(in the rows, 100 means zero)
A single turn carries every row of the set below to another of its rows. Some are shown first; where does it send the rows asked next?
Gam: [118,  90,  91, 112,  72, 110,  92, 108,  76, 128, 103,  99,  98, 102,  70,
  75,  69, 104, 111,  93,  87, 100,  81]
Norak: [100,  75, 102, 119,  73, 119, 100,  80,  73, 130,  82, 112,  90, 122,  71,
  77,  65,  97, 100,  97, 104, 104, 127]
guk: [124,  85,  95, 122, 112, 124, 100,  91, 108,  88,  95, 125,  99, 131, 104,
 136, 116,  87, 109, 108, 112,  75, 131]
faro: [ 88,  90,  91,  87,  72, 125, 101,  90,  65, 115, 119, 105,  79, 121,  68,
  63,  87, 108,  87, 101,  77, 112, 108]
Pugi: [ 73,  78,  83, 106, 118,  72, 119, 116,  80, 153, 108, 120, 102,  95,  97,
  92, 135, 104,  97, 109, 104, 101, 111]
fel: [101, 100, 116, 117, 103, 126, 124,  94,  92, 122,  97,  70,  66, 121, 105,
 114,  84, 124,  72,  84,  98, 109, 121]
pitez: [ 94,  79,  91,  92, 109, 119, 117, 110,  74, 104, 118, 123,  89, 117, 112,
 135, 140, 105,  86, 134,  82,  92, 122]
firug: [ 83,  89, 117, 104, 133, 106, 115, 125,  55,  99, 112, 100, 107, 124,  96,
  67,  86,  81, 103,  99,  68,  85, 104]
Dunub: [105, 107, 102, 119,  79, 121, 123, 118,  86, 134, 138, 115, 102, 108,  85,
  81,  97,  99, 115,  83, 138,  63, 118]
rona: [121,  87,  84, 100, 139, 104,  86, 111, 100, 118, 126, 123, 108, 110, 113,
 118, 118, 108, 115, 118, 106,  87,  87]
sude: [ 89, 117, 137, 142, 106, 104, 120,  89, 110, 111, 102,  98,  63, 139,  91,
 123, 114,  77,  89, 101,  99, 108,  92]
povev: [103, 120,  86, 117, 121, 100,  82,  71, 124, 107, 105, 113,  89, 125, 106,
  84, 120,  95,  95,  73, 117,  89, 100]
Moguz: [ 83, 118, 123, 102, 120,  77, 134, 126,  63, 100,  99, 108,  89, 122,  84,
  91, 126,  82, 119, 127, 102, 114, 109]
Luv: [100, 116,  97, 123,  83,  99, 132, 108,  97,  92,  75, 103,  95, 114,  89,
 112, 128,  76,  87, 110,  61,  79, 124]
lilas: [ 73, 116, 105, 128, 100,  98,  93, 123, 108, 118, 132,  99, 107, 110,  88,
  96, 122,  88, 105, 100, 150, 111, 104]

pitez goes to guk
Pugi goes to Luv
Moguz goes to sude
Now these:
firug goes to fel
faro goes to Norak

